x =
[[128 122 115 112 142 142 142 117]
 [123 114 129 113 110 128 117 123]
 [140 138 144 134 124 114 123 138]
 [125 141 126 108 131 151 128 132]
 [138 144 150 131 125 110 123 134]
 [128 126 143 154 139 128 119 119]
 [120 121 106 130 127 129 143 133]
 [129 124 131 135 136 115 121 128]
 [128 144 123 109 126 150 123 137]
 [126 114 126 109 116 126 118 128]
 [120 121 136 144 145 118 118 110]
 [120 123 139 148 145 120 117 109]]
Rows and columns are numbered from 1.
What is the bottom entry of the column that holds the smallest entry? 139
What is the entry in row 1 and column 1? 128
The entry in row 3 and column 1: 140
What is the entry in row 1 and column 2? 122
What is the entry in row 2 and column 2? 114
The entry just left of the largest entry -> 143
The entry just left of 132: 128
What is the entry in the bottom-right corner? 109
The entry directly above 151 -> 114
What is the entry in the bottom-left corner? 120
What is the top-right entry? 117
The entry in row 3 and column 2 -> 138
The entry directly below 140 -> 125
What is the minimum? 106
What is the entry in row 2 and column 1? 123
What is the entry just right of 106? 130
What is the entry at row 2, column 3? 129
The entry in row 1 and column 3 -> 115
